In the rows, 128 means zero.
The rows below fall into families. The same turns and mirrors carry the whole set onto itself and the rows of a family onto each other. For each named row, which other rows are in its family? Write them in the order they are listed.
These 18 rows form 6 families of 3 rows each.
z947: [118 109 133 119 160 125 147 120]
z717: [114 113 128 105 158 121 156 127]
z287: [105 106 132 128 157 120 143 121]
z785: [120 122 113 123 125  89 100 132]
z840: [138 130 123 126 128  95  98 150]
z507: [136 129 119 121 130  93  96 146]
z59: [135  95 155  79 139 123 119 155]
z403: [136 100 159  81 137 122 121 156]
z668: [130  96 154  81 129 101 106 150]
z335: [143 110 157  80 139 126 112 152]
z472: [109 106 119 123 150 121 144 124]
z289: [141 133 120 130 133 103 101 136]
z181: [129 101 163  81 141 124 116 152]
z110: [103  92 133 109 147 118 142 119]
z641: [134 129 126 127 128  96  89 145]
z685: [148 123 118 132 138  93 106 136]
z392: [110 106 126 126 151 122 147 125]
z792: [145 106 146  79 125 129 108 153]

Same family as z181: z287, z641
Same family as z785: z668, z110
Same family as z947: z335, z289
Same family as z717: z685, z792

The rows below fall into families. The same turns and mirrors carry the whole set onto itself and the rows of a family onto each other. For each named row, which other rows are in its family? Write them in the order they are listed.
These 40 rows form 5 families of 8 rows each.
z609: [138 142 102 118  89 149 116 117 111 124 112 151 130 125 112 122 121 145
 109 146 130 135 114 131 127 149]
z376: [135  98 123 174 135 147 102 104 135 128 112 111 108 135 134 138 130 134
 118 111 113 115 120 126 147 121]
z695: [125 142 124 103 161 132 134 144 146 142 134 132 130 135 130  94 148 149
 133 133 164 121 116 134 155 118]
z402: [129 119 129 127 119 131 148  88 162  98 111 100 117 141 121 146 127 173
 135 140 131 123 110 117 133 116]
z767: [126 165 146 157 128 138 136 137 121 138 144 127 124 150 134 114 137 157
 113 141 113 141  93 130 152 109]
z46: [132 165 144 157 129 135 136 141 135 136 153 125 127 156 137 117 142 148
 111 127 115 151  99 122 151 118]
z269: [130 113 133 137 126 124 147  85 161 104 108  94 125 137 120 144 121 166
 138 141 133 122 118 127 135 107]
z305: [123 142 128  95 154 131 142 141 149 133 134 136 123 134 127 101 154 153
 131 130 167 125 111 121 146 122]
z62: [138 115 128 171 138 149 101  99 122 130 119 104 107 133 118 145 134 130
 124 115 117 119 119 124 161 120]
z688: [131 147 112 125  86 147 122 117 102 115 114 135 135 122 111 121 122 164
 124 150 134 125 112 127 133 152]
z97: [125 116 156 149 135 116 152 132 153 134 151 112 144 139 126 153  98 140
 143 127 136 164 118 134 121 118]
z251: [130 130 154 150 125 107 152 128 150 129 154 103 136 135 135 149 100 150
 148 136 130 160 116 134 129 117]
z139: [142 125 129 111 147 133 107 123 142 151 128 133 146 114 106 103 107 112
 139 134 132 136 117 132 143 156]
z154: [142  95 121 175 131 140 107 108 133 118 117 117 108 131 122 145 128 131
 126 103 114 114 122 123 150 128]
z54: [115 105 121 144 114 130 129 129  98 141 121 136 114 112 133 153 126 138
 151 113 176 126 132 122 131 133]
z622: [138 143 112 118  79 146 110 114 111 119 110 142 136 120 121 120 123 152
 113 144 137 136 121 128 126 145]
z164: [125 164 144 159 136 134 142 142 134 141 157 125 125 152 135 111 143 157
 116 129 130 154 101 133 141 114]
z91: [141 122 132 120 153 141 105 128 128 149 133 123 142 118  97 108 106 119
 137 138 126 134 120 141 148 160]
z687: [130 119 137 121 122 132 149  94 147  95 114  95 114 125 117 144 130 179
 138 143 137 122 119 121 138 109]
z78: [123 137 134  99 154 130 136 148 151 129 135 140 130 132 129 102 146 154
 133 123 172 122 115 127 144 124]
z204: [124 120 156 148 130 107 158 125 148 135 148 109 140 135 129 151 100 141
 152 128 138 163 117 123 124 121]
z616: [124  91 107 137 106 134 127 134 106 136 109 143 113 119 127 149 131 140
 142 108 164 134 139 123 129 132]
z464: [125 115 133 127 120 129 147  96 163  95 112 104 117 140 128 148 120 172
 128 143 138 118 113 125 127 110]
z234: [145 125 127 113 151 132 113 133 135 145 131 144 143 111 113 104 105 108
 127 135 130 130 116 141 139 154]
z919: [118  99 111 140 108 128 129 129 104 141 115 137 108 117 143 147 134 138
 140 114 169 133 136 114 127 138]
z286: [135  99 116 169 139 148 103 100 135 132 118 107 103 134 129 144 132 128
 124 111 116 119 121 118 151 128]
z878: [132 119 131 138 123 128 152  91 156  88 114 110 116 136 122 150 125 165
 126 132 134 117 112 119 128 109]
z461: [137 145 111 124  82 140 115 113 109 125 109 141 133 123 119 116 124 150
 117 148 129 138 113 123 128 157]
z477: [122 105 103 150 104 132 118 131 100 137 119 132 110 116 148 148 133 140
 139 114 162 129 141 123 134 135]
z424: [118 134 135  94 157 129 142 144 133 138 130 134 115 134 126 111 148 155
 135 139 172 121 115 132 149 122]
z314: [143 132 126 107 141 134  99 121 143 145 129 135 138 115 104 102 108 124
 139 142 138 131 116 145 143 159]
z928: [138 155 146 149 129 136 136 142 144 133 151 132 126 151 127 115 140 151
 115 127 108 157  99 129 151 104]
z793: [145 127 132 116 146 139 100 123 142 146 127 136 152 114 108 105 106 111
 129 132 135 132 118 138 139 154]
z694: [125 118 161 150 138 114 153 128 136 140 151 107 136 119 127 144  96 141
 156 131 129 157 116 131 127 118]
z873: [129 160 142 155 125 138 133 147 138 132 151 128 136 160 133 113 141 159
 110 127 118 150 102 129 149 113]
z84: [127 136 136  98 152 123 148 149 146 128 131 144 124 131 125  93 151 155
 128 130 158 129 113 129 143 121]
z311: [131 120 151 145 137 115 160 127 151 130 150 114 139 130 127 157 103 135
 144 124 133 161 119 128 127 103]
z993: [136 141 111 129  85 138 117 112 103 130 109 139 138 120 112 117 119 148
 122 145 143 139 124 134 121 158]
z58: [133 102 117 171 136 148 103  95 137 128 119 109  94 130 126 144 136 141
 130 111 128 114 121 127 144 122]
z249: [119  92 117 141 107 133 121 134 109 140 118 137 112 112 143 144 131 140
 139 107 166 137 141 122 121 131]

Same family as z793: z376, z97, z622, z78, z464, z873, z249
Same family as z402: z46, z305, z139, z204, z919, z286, z461
Same family as z251: z695, z269, z164, z477, z314, z993, z58
Same family as z54: z767, z62, z688, z91, z687, z424, z694

The rows below fall into families. The same turns and mirrors carry the whole set onto itself and the rows of a family onto each other. For each named row, which other rows are in its family? Write them in the order they are listed.
These 32 rows form 4 families of 8 rows each.
z334: [122 154 162 132 145 139 127 139 124]
z16: [159  99 114 146 124 129 111 140 107]
z260: [112 142 155 123 152 143 133 142 125]
z162: [122 147 146 127 156 150 139 150 124]
z114: [111 141 149 129 152 148 122 141 138]
z98: [115 139 164 147 150 143 129 126 125]
z626: [106 141 158 132 151 149 117 138 128]
z457: [159 103 131 140 117 119 102 136 107]
z889: [165 103 113 147 130 118 116 138 112]
z199: [109 138 153 133 151 149 124 136 138]
z126: [162  94 118 154 131 120 113 130 111]
z247: [113 131 152 139 160 155 140 137 126]
z702: [111 143 153 132 151 145 124 139 139]
z835: [111 143 158 126 149 148 118 143 129]
z520: [161  99 119 131 120 128 112 152 109]
z749: [152  87 131 155 121 126 106 130 111]
z938: [162  98 116 148 134 118 107 140 109]
z703: [153  83 119 145 129 135 116 142 110]
z841: [158  98 121 154 122 126 104 131 104]
z370: [163 102 119 149 121 127 106 140 104]
z554: [104 135 156 131 154 154 121 140 129]
z755: [107 139 151 126 151 153 122 145 128]
z611: [108 139 151 132 154 150 124 137 137]
z201: [110 137 155 128 157 147 136 139 125]
z213: [160  95 115 149 135 122 108 141 107]
z978: [158  96 119 152 136 119 107 134 109]
z322: [106 137 159 130 154 145 130 134 126]
z966: [159  93 113 153 126 131 110 134 108]
z934: [114 142 160 129 152 142 131 135 124]
z875: [163 103 119 152 130 115 112 133 113]
z254: [161  97 114 149 134 123 117 136 111]
z273: [162 100 118 148 134 115 105 139 108]

Same family as z749: z334, z162, z98, z457, z247, z520, z703
Same family as z755: z626, z889, z126, z835, z554, z875, z254
Same family as z934: z16, z260, z841, z370, z201, z322, z966

The rows below fall into families. The same turns and mirrors carry the whole set onto itself and the rows of a family onto each other. For each named row, which other rows are in its family? Write them in the order they are listed.
These 32 rows form 4 families of 8 rows each.
z984: [109 150 143 138 115 138 130 119  93 111 130 159 138 117 125 169 134 123
 135 128 131 153 130 148 147 115 109 146 122 144 147 130 120 136 110 125
 117 117 147 119 135 136 140]
z455: [139 136 138 112 106 153 128 151 103 132 133 132 116 104 153 147 143 114
 120 130 101 137 145 131 117 116 132 100 128 143 117 126 105 113 166  98
 136  93 138 127 131 106 163]
z211: [126 120 117 118 100 133 120 117 160 145 109 114 136 136 158 126 136 109
 129 123 104 113 124  76 116 162 154 112 129 124  90 125 139 101 152 130
 133 117 128 115 122  86 153]
z849: [103 138 101 146 112 120 120  85 154 144 113 145 152 164 131 146 119 123
 138 135 148 138 134 110 140 158 125 152 135 133 136 123 128 114 112 146
 123 147 135 109 120 136 119]
z33: [129 119 136 103 114 115  95 132 142 115 140 153 140 122 138 141 104 105
 118 124 140 145 153 114 102 139 145 126 127 117 153 118 152 120 136 136
 144 129 110 126 139 118 156]
z383: [139 140 146 116 108 153 125 155 104 118 126 138 114  94 157 149 143 118
 127 120  88 135 142 131 117 124 135  96 114 135 101 117 116 119 157 107
 129  92 130 122 133 101 161]
z351: [114 123 125 123 114 131 137 119 129 136 127 151 138 136 160 152 145 114
 109 115 129 149 123 133 157 158 169 126 130 120 109 151  96 114 117 100
 132 121 132 127 107 146 161]
z112: [131 129 109 124 108 125 112 117 170 140 112 115 141 146 167 119 131 116
 143 124 102 114 135  88 113 155 154 110 127 131  89 114 129  96 152 139
 143 119 127 122 122  95 140]
z886: [137 138 148 113 114 155 122 154 102 121 128 118 112 104 154 152 139 108
 122 124 100 132 146 122 117 120 132 105 120 136 105 129 119 123 157 105
 130  84 134 115 139 106 163]
z407: [134 125 105 119 104 136 118 112 159 146 106 109 134 138 161 124 130 115
 128 128 112 107 142  82 106 167 154 106 131 129  88 123 126  98 148 133
 132 116 115 120 120  96 143]
z475: [140 161 121 147 111 139 117 108 118 125 118 134 131 109 128 137 121 131
 147 146 112 120 147 107 116 125  86 133 120 159 123  96 141 127 143 155
 132 113 135 117 137  77 122]
z926: [107 136 109 147 110 113 121  83 150 126 109 142 152 154 134 148 120 130
 142 120 139 133 130 108 139 166 126 154 126 125 124 118 139 118 105 156
 114 144 128 112 118 129 122]
z271: [117 150 133 140 112 133 126 114  91 112 125 158 128 117 132 165 122 124
 141 119 146 158 142 160 140 117 105 147 127 136 149 125 120 132 110 113
 111 118 144 114 137 138 136]
z771: [118 150 116 152  98 158 150 103 128 146  99 131 118 137 137 146 152 139
 141 122  98 125 132 131 159 157 110 115 125 150  84 130  95 103 127 124
 113 108 152 113 112 115 127]
z468: [113 154 117 150  94 164 151 103 113 147 102 121 124 132 143 144 156 136
 141 127 105 119 127 124 164 149 110 125 129 159  86 131 102 108 124 122
 101 104 139 115 105 116 138]
z441: [119 127 126 114 110 108  95 133 138 115 144 146 148 117 147 145 107  92
 122 129 136 155 151 113  99 144 150 132 128 117 152 126 147 122 124 134
 134 136 120 134 144 120 148]
z943: [106 118 121 131 113 138 134 119 131 144 129 142 134 134 161 153 140 109
 115 108 126 146 123 125 138 157 176 121 128 113 121 156 106 109 120 103
 127 119 137 132 120 161 155]
z50: [122 114 117 120 116 136 139 125 136 141 120 149 138 144 161 156 152 119
 119 105 128 149 129 134 143 153 178 118 122 117 119 153 113 110 123 113
 129 129 142 123 111 152 153]
z522: [111 153 132 142 113 146 134 123  93 119 128 165 132 112 118 175 129 125
 123 129 137 158 137 148 141 129 103 139 123 140 152 124 117 137 119 114
 110 120 141 111 130 140 137]
z400: [115 151 108 160 100 151 148 101 115 144  98 122 130 135 147 155 159 138
 147 125  95 121 122 122 153 140 111 128 127 150  87 128  95 111 132 118
 107 107 152 117 113 118 127]
z723: [127 123 113 122 103 139 120 121 167 146 108 116 140 140 153 131 141 119
 123 128  95 108 133  77 114 163 149 107 124 131  93 120 127 104 155 145
 137 123 120 127 114  96 147]
z313: [113 159 129 139 119 136 126 112  92 114 126 156 136 119 128 167 128 128
 132 127 137 155 146 155 135 115 108 138 123 149 151 126 106 132 108 127
 119 119 135 121 135 149 130]
z121: [125 130 129 115 122 113  90 140 132 109 142 150 153 119 151 149 110 104
 126 132 133 142 142 103  99 129 151 131 126 124 156 113 150 132 146 131
 136 135 115 123 141 116 150]
z826: [104 146  95 145 108 128 127  78 148 137 107 132 159 156 135 146 117 124
 144 128 148 128 133 115 134 164 140 150 131 127 127 111 131 110 102 153
 117 146 130 110 113 115 123]
z946: [125 155 131 140 100 134 105 112 122 116 114 122 135 115 124 139 111 126
 145 148 109 117 145 104 109 124  82 134 126 151 123  88 132 127 148 146
 117 112 124 115 143  79 133]
z323: [117 145 118 147 106 166 152 102 114 143  93 124 123 140 140 150 156 142
 142 119 106 113 122 121 155 132 111 121 124 157  88 122 100 113 134 126
 118 101 145 102 108 113 135]
z816: [130 155 122 138 102 137 114 112 120 118 109 122 136 114 125 142 113 120
 156 140 110 115 147  98  95 124  92 127 119 155 133 100 146 122 146 156
 122 115 131 107 149  89 125]
z879: [137 162 128 130 103 132 111 109 118 114 107 129 140 118 121 137 120 128
 147 143 117 117 148 104 114 121  87 129 124 159 115 102 138 127 139 159
 123 121 121 108 137  72 129]
z474: [104 115 122 118 110 136 127 132 139 135 126 146 137 148 158 162 142 111
 114 109 125 147 129 132 139 155 173 116 133 113 116 146 105 103 129  98
 123 126 131 118 114 159 158]
z481: [136 132 152 114 113 145 119 149 103 119 129 139 111  97 150 147 145 111
 125 125  92 136 138 117 119 115 120 101 122 145 111 136 117 121 163 105
 138  93 132 124 145 118 161]
z192: [108 141 103 145 107 117 123  75 148 134 110 149 159 151 130 143 121 130
 139 125 145 131 126 107 136 156 128 144 132 137 134 120 125 110  99 154
 116 154 125 122 120 126 121]
z896: [127 125 132 107 125 108  97 127 133 109 134 149 150 123 140 149 106 101
 125 130 133 144 147 111  90 126 149 126 124 111 152 124 141 125 132 135
 147 135 122 127 149 116 145]

Same family as z400: z455, z33, z926, z271, z50, z723, z946
Same family as z351: z211, z441, z313, z826, z323, z816, z481

The rows below fall into families. The same turns and mirrors carry the whole set onto itself and the rows of a family onto each other. For each named row, which other rows are in its family? Write them in the order they are listed.
These 18 rows form 6 families of 3 rows each.
z542: [110 149 137 127 182 141 127 115 132 148 132]
z337: [160 155 166 145 173 146  85 110 165 136 134]
z436: [160 138 179 151 159 100 118 114 161 147 109]
z40: [152 133 137 159 153 107 132 140 145 131  93]
z55: [154 142 155 152 188 137  83 117 146 155 142]
z940: [112 165 150 127 157 137 143 112 140 144 116]
z897: [136 104 145 163 168 107 108 128 155 144 114]
z858: [144 118 163 136 182  96 128 118 148 153 114]
z980: [130 127 128 164 171 147  79 124 149 145 135]
z754: [135 164 156 148 172 160  84 146 135 142 104]
z901: [101 126 120 148 164 137 122 125 139 139 117]
z379: [119 163 148 117 169 152 124 113 152 131 122]
z911: [145 136 172 127 168 107 131 117 167 137 108]
z661: [127 156 115 154 156 147 124 138 132 130 108]
z99: [147 167 158 154 166 153  84 111 150 150 138]
z874: [164 149 131 176 160 133  89 136 146 136 116]
z862: [115 151 160 133 164 135 131 145 133 140  84]
z469: [156 136 177 152 173 119  96 144 150 144  87]

Same family as z874: z40, z661
Same family as z980: z897, z901
Same family as z754: z862, z469
Same family as z542: z55, z858

